Turns in one plane each, and the order they were made in; the first pair answered
turn z_519:
[ 0.89  1.00 -0.57 -1.03 -0.25 -0.36  0.97 -0.57  0.04 -0.06 -0.61 -1.07
  0.08  0.22  0.22  0.15  1.44 -1.16  1.48 -0.62  0.21  1.44  0.38 -0.01
  0.26  0.20  1.62  0.12  1.51 -0.26  0.65  1.38 -0.34 -2.94 -0.27 -0.11]  ->  [ 1.47  1.03 -0.22 -1.09 -0.42  0.69  0.45  0.44  0.25  0.19 -0.76 -0.60
 -0.70 -0.25 -0.53  0.19  1.31 -1.06  1.61  0.10  0.39  1.47 -0.49  0.89
  0.29  0.74  2.47  0.36  0.93  0.06 -0.04  0.67 -0.98 -2.17 -0.58 -0.52]
[ 3.34  2.90  0.83  0.67 -0.23  1.38  1.76 -4.17  1.08  0.41  3.76  2.01
  1.32  1.66 -0.14 -4.24  1.60 -2.69 -0.42  3.59 -0.38 -1.50  0.19 -1.07
  1.18  1.48 -0.97 -0.80 -1.49 -1.34  0.45 -0.70 -0.74  0.23 -0.88 -0.37]  ->  [ 2.59  5.37 -0.36  2.12  0.35 -1.41  0.54 -2.05  1.30  0.50  1.50 -0.15
  3.01  1.67 -0.30 -4.72  1.96  1.21 -0.31  2.85  0.54 -0.08  0.94  0.01
  0.59 -0.87  0.50 -2.25  1.01 -2.48  1.64  0.76  1.30 -1.48  0.48 -0.16]
[ 0.34 -0.33  0.51 -2.96 -0.22 -0.14 -0.43 -2.83  0.26  1.88  0.99  2.59
 -1.73 -0.43  2.16  0.95  1.91 -2.16  0.42 -1.09 -3.56 -3.31 -0.35  0.23
 -2.72  3.03 -3.69  0.73  0.49  0.02  0.61 -1.43 -3.77  2.74 -1.20  0.78]  ->  [-1.38  2.55 -0.95 -1.45  0.32 -4.49 -1.17 -2.51  0.42  0.91 -1.07 -0.45
  1.24 -0.16  2.92 -0.08  2.14  1.68  0.16 -2.05 -2.26 -1.91  1.12 -0.27
 -3.60 -0.16 -3.04 -0.72  3.45 -1.95  2.61  0.97 -0.82  0.11  1.35  1.47]
[-0.57  2.84  1.20  1.85  3.38  0.60 -0.49  4.77 -1.82 -0.79 -1.27  0.32
 -0.21  0.34  1.94  0.64 -1.63  4.49 -1.53  1.03  0.31  0.40  0.87  1.86
 -1.37  1.41  1.07 -0.46 -1.34  2.02 -0.80 -2.44 -1.47  1.99  3.10  0.42]  ->  [-0.15 -0.02  1.67  0.39  2.90  1.73  1.98  0.55 -2.29 -1.16  1.34  2.34
 -1.17  1.36  2.87  0.70 -1.95 -0.11 -1.71  1.14 -1.01 -0.97  1.28 -0.50
 -0.20  3.31 -1.71  0.55 -3.50  2.07 -1.20 -2.69 -3.17  3.25  2.39  1.16]
turn z_233:
[ 0.10  0.48 -1.59  0.11  1.24 -0.95 -0.62  1.45  0.57  0.37  0.17 -0.09
 -0.40 -0.61 -0.50  0.06 -0.55  1.05 -0.63 -0.70 -0.50  1.05  0.32  1.43
  0.75 -0.75  0.71  0.11  1.38 -0.25  0.05  0.10 -0.14  0.39  1.40 -0.16]  ->  [-0.58 -0.51 -1.05  0.28  0.88 -0.48 -0.13  0.75  0.44  0.32  1.19  0.63
 -0.53 -1.06 -0.23  0.16 -1.54  0.67 -1.27 -0.65 -0.63 -0.25  0.56  1.32
  0.63 -0.65 -0.50  0.57  0.44  0.02 -0.28 -0.78 -0.11  1.43  1.50  0.12]
[-1.24 -0.73  1.40 -2.06  0.41  2.69  0.70 -1.33 -0.07  1.57 -0.42 -0.55
 -2.39  2.59  0.79 -1.48 -0.71 -2.97 -0.06  1.43 -0.96  0.14 -2.09  0.73
  1.69  2.17 -1.33  1.41 -2.24 -0.20 -1.39  0.48 -1.22 -0.92 -0.42  0.48]  ->  [-1.18  0.02  0.71 -2.63  0.53  1.69  0.70 -1.69 -0.22  1.36 -1.07 -0.96
 -2.10  3.48  0.91 -1.85  0.11 -2.94  0.56  1.39 -0.95  0.89 -1.65  0.32
  1.76  1.86 -0.89  1.21 -1.11 -0.78 -0.63  1.68 -1.09 -2.45  0.04  0.41]
[ 3.14  1.82 -1.56  1.50 -2.15 -1.77  1.71  0.95  0.25 -0.12 -0.64 -0.81
  0.59  1.08  0.61  1.37  1.00 -1.59  3.33  1.72  0.95  2.11  0.35  0.01
  0.85  2.20  0.03 -1.95  1.42  0.49  2.23  1.83 -2.12 -2.91 -2.49 -1.88]  ->  [ 2.84 -0.24 -0.47  2.77 -2.44  1.62  1.09  2.78  0.30  0.62  0.89  0.70
 -0.61 -1.31  0.33  1.70 -1.10 -1.39  1.55  2.01  1.06 -0.79 -0.52  1.73
  0.38  3.12 -1.19 -1.30 -2.03  2.46 -0.04 -1.36 -2.57  1.10 -2.78 -1.66]
turn z_204:
[-1.79 -0.22 -0.12  1.21  0.24 -2.07  0.13 -1.65 -0.01 -0.01  0.74 -0.57
  1.20  1.01  1.24 -0.71 -0.89  0.45 -1.52  0.29 -0.51 -0.02  0.81 -1.16
 -1.07 -0.52 -1.48  1.30 -0.23  0.31  0.33 -0.24  1.10  0.07  0.66  1.13]  ->  [-0.06  0.02  0.45  0.61  0.47  0.96 -1.43  1.94  0.65  1.24  0.03  0.31
 -0.60  0.04 -0.68  0.00 -0.50  0.62 -1.01  1.36 -0.20 -0.12 -1.24  1.09
 -0.68  1.18  0.89  1.78 -1.04  1.64 -1.00 -1.52 -0.79  0.76 -0.81 -0.45]
[-0.26  1.49 -0.35 -0.68 -0.03 -0.67 -1.97  1.86  0.86  0.79  0.36  0.13
  1.47 -0.62 -0.65  0.60 -0.16  3.41 -1.52 -0.07  1.19 -0.21 -2.63  0.35
 -1.22 -2.25  0.99  0.37 -0.86 -0.64  1.09  0.70  1.03 -0.50  0.94 -0.05]  ->  [ 1.51  1.15 -0.32 -2.67 -0.03  0.08 -1.19  0.30  0.45  0.73  0.42  0.65
  0.06  1.14 -1.11  1.27  1.85  0.06  0.26  0.66  0.38  1.34 -3.17 -0.52
 -0.17 -0.45  1.77  0.64 -0.13 -0.98  1.76  1.88 -0.87 -1.57 -0.54 -0.52]
[-0.66 -3.52  0.83 -1.38  1.33  1.38 -0.48 -0.77  2.65  0.11 -0.50 -3.17
  0.27  0.44  0.59  1.90  0.04 -4.15 -0.12  0.62 -1.15  2.45  0.00  0.97
 -1.79 -0.29  0.57 -1.03 -2.78  0.08  2.32 -0.34 -3.57  1.25  0.25 -0.44]  ->  [-2.34 -3.89  0.52  0.33  1.48 -0.16 -0.35 -1.43  2.19 -0.57 -0.27 -3.66
  2.01 -0.19  1.37  1.23 -1.02 -2.52 -1.15 -0.06 -0.48  1.36  1.38  0.23
 -2.48 -1.81 -0.73 -1.33 -2.65 -0.23  2.80 -1.08 -2.17  1.72  1.73  0.52]
Pairs:
(2 to 3 turns a pair)
[-1.64  0.34  0.06  2.03 -0.12 -0.61 -0.83  1.04  0.04  0.27  0.50 -0.83
  1.00 -1.69 -0.41 -0.23 -2.23  1.73 -1.03 -0.60  0.95 -1.49 -0.61 -0.33
 -1.17 -1.85 -1.54 -0.41 -1.39 -0.68 -0.67 -1.47  1.11  0.67  1.67  0.33]  ->  [ 1.22 -0.48  0.19 -1.14 -0.52  1.43  0.40 -0.82  0.00  0.54  0.97  0.73
 -1.99  0.41 -0.98  0.94  0.09 -3.68  0.86  0.69 -0.63 -0.07 -1.95 -1.18
  0.30  1.21 -0.93  0.78 -1.45 -0.24 -0.72 -0.29 -2.14 -0.36 -0.83 -0.83]	z_519 z_204
[ 0.53 -1.16 -0.80  0.48 -0.18  1.29 -0.18  0.47  0.25 -1.04  0.84  1.49
 -0.68  0.13  0.83 -0.62  0.01 -1.07 -1.07 -0.19  0.18 -1.38 -0.40  0.37
  0.57  1.13  0.69 -0.34 -0.61  0.12  0.20 -0.39 -1.22  0.79 -1.47  0.26]  ->  [ 0.66 -0.01 -0.84  0.84  0.01  0.66 -1.02  1.93  0.46 -0.76 -0.45  0.85
 -0.22  0.33  0.29 -0.64  0.56  0.36 -0.58  0.05  0.43 -0.14 -0.70  1.10
  0.14  0.83  2.21 -0.67  0.62  0.06  0.76  0.04 -0.72 -0.33 -1.15 -0.07]	z_204 z_519 z_204
[ 1.65  0.34  1.97 -2.69  0.79 -0.40  0.96  0.86  0.60 -1.13  0.34  1.83
 -1.68  2.28 -1.55  0.39  0.90 -1.85  1.54 -1.62 -0.49  0.17 -1.61  0.87
  0.88  2.43  0.56  1.34  0.59 -1.05  0.63  1.65 -0.33 -0.29  0.00 -1.70]  ->  [ 0.85  0.36  2.26 -0.92  0.94  0.64 -0.38  3.71  1.00 -0.52 -0.06  1.70
 -1.62  0.62 -2.12  0.54 -0.45  1.11  0.12 -1.80  0.33 -0.77 -1.99  2.67
  0.16  2.00  1.11  0.99 -0.10 -0.32 -0.04  0.16  0.40  1.15  0.54 -1.69]	z_204 z_204
[ 0.37  0.72  0.43 -1.85 -0.80  1.72 -0.36 -1.68 -1.67 -1.40  1.25  0.19
  0.16 -0.19  1.36 -0.03 -2.40 -2.03 -0.24 -0.51  1.33 -0.79  0.47  0.04
  0.54 -0.27 -2.69  1.08 -1.98 -0.57 -0.71  0.74 -1.43  0.78  0.60 -0.47]  ->  [-0.50  2.08 -0.25 -0.71 -0.60 -0.02 -1.12 -1.02 -1.67 -1.65  0.52 -0.84
  1.48 -0.47  1.49 -0.40 -2.82  0.25 -0.70 -1.14  2.21 -0.63  1.15  0.13
 -0.20 -1.59 -2.66  0.69 -1.18 -0.92 -0.35  0.85 -0.04  0.25  1.79  0.03]	z_204 z_519
[ 0.36  0.85 -0.52  0.16 -0.66 -2.14  0.64 -1.69 -0.34 -0.60 -0.90 -0.27
  0.85  1.09  0.64 -0.47  1.11  0.61  0.75 -0.46  0.01  1.18  0.69 -0.50
 -0.85 -1.59 -0.17  0.29  1.61  0.21  0.46  0.90 -0.12 -1.41  1.26  1.46]  ->  [ 1.48 -0.89  0.31 -1.03 -0.87  0.90  1.02 -1.15 -0.53 -0.27  0.01  1.56
 -1.31  0.67  0.19  0.05  0.77 -1.83  0.95  0.46 -0.86  0.02 -0.59 -0.20
 -0.16  0.71 -0.64  1.27 -0.80  1.28 -0.98 -0.97 -2.16  0.15 -0.55  0.73]	z_519 z_519
[-1.25 -0.76  0.82  0.68  1.30 -0.20  0.02 -0.99 -3.13  2.18 -1.47  2.79
  4.64  1.21  3.96  0.61 -2.51  1.30 -3.42 -0.39 -0.51 -3.31  4.30 -1.20
 -1.26 -3.30 -0.12  1.17 -2.99 -4.24 -0.61 -1.40  3.56  3.45  0.85 -0.38]  ->  [ 0.11  2.56  0.28  0.65  1.85 -0.77 -2.23  3.53 -2.02  3.27 -4.44  0.82
  3.68  1.69  2.22  1.11 -0.59  4.12 -1.55  0.07  0.31 -0.34  3.02  1.18
 -1.28 -3.55  4.06  0.08 -0.19 -4.07 -0.04  0.03  3.61  1.11  0.08 -2.21]	z_519 z_233 z_233
[ 0.97 -0.75  0.94 -1.34 -0.13 -1.99  1.47 -2.14 -0.27 -2.01  0.26 -0.61
  2.47  0.42  1.75 -0.82  1.73 -1.71 -0.01  0.47 -1.46 -1.19  0.55 -1.17
 -0.39 -0.38 -1.18 -0.09 -0.32 -1.35  0.16  0.42  0.59 -0.85 -0.88  1.14]  ->  [ 2.71 -0.55  1.18 -1.82 -0.05  0.43  0.27  1.13  0.22 -0.81 -0.83 -0.19
  0.24  0.11  0.00  0.12  2.43 -1.82  0.94  1.31 -1.95 -0.37 -1.41  1.20
  0.05  1.08  1.25  0.19 -0.44 -0.02 -0.46 -0.21 -1.28 -0.57 -2.53 -0.25]	z_519 z_204 z_519
[-0.93  0.42 -0.88  0.24 -0.20  1.99  2.25 -2.76 -2.79 -1.88  0.19  2.51
 -2.27  1.72  2.32 -0.45 -0.63 -0.47 -2.21 -1.31 -1.85 -3.11  2.08  0.31
 -0.37  2.59 -2.25  0.97 -2.57  0.38 -0.19 -0.67 -1.60  2.01  1.82 -0.22]  ->  [ 1.12  2.22 -1.46 -1.73  0.01  2.04  1.31 -1.39 -1.85 -0.99 -1.42  2.00
 -3.86  3.28  0.74  0.13  2.07 -1.60  0.16 -0.48 -2.33 -0.20  0.80  1.19
  0.38  3.77  1.03  0.69 -0.56 -0.04  0.22  1.38 -3.18 -0.66  0.22 -1.80]	z_233 z_519 z_519
[ 0.12 -1.35  0.95  0.42 -1.57  2.35  0.51 -0.97 -1.12 -0.67 -0.65  3.14
 -1.54  0.82 -0.18  0.57 -0.34 -2.69  0.77  2.95 -0.99  2.25 -0.94  3.60
  0.89  2.48  0.92  0.84 -1.35  1.74  1.42  1.61  0.34  0.48  0.59 -1.26]  ->  [-2.37 -1.77  0.63  2.44 -0.86 -0.01  0.71 -1.97 -1.55 -1.59 -0.17  2.63
  1.13 -0.22  1.29 -0.32 -2.71  0.11 -1.00  1.84 -0.08  0.48  1.14  2.83
 -0.07 -0.04 -1.49  0.21 -1.63  1.15  2.06  0.88  3.04  1.45  2.64  0.27]	z_233 z_204
[-2.39 -1.24  0.56 -0.46 -0.77 -0.56 -0.27 -1.27  0.36 -0.03  1.04  0.54
  1.82  0.31  0.90 -1.37 -1.58  0.87 -0.20 -0.78  0.58 -0.59  0.77 -0.66
 -0.08 -1.37 -1.04 -1.12 -0.25 -0.33 -0.11 -0.65 -0.21  0.81  1.26  1.93]  ->  [-0.04 -0.33  0.66 -2.57 -0.95  1.17 -0.66  0.05  0.85  0.94  0.03  0.69
 -0.42  1.27 -0.82 -0.49  0.58 -0.89  2.19  0.13 -0.24  1.39 -0.80  0.49
  0.90  0.60  1.82 -0.60  0.42  0.23 -0.30  0.21 -2.28 -0.40 -0.56  0.31]	z_519 z_204
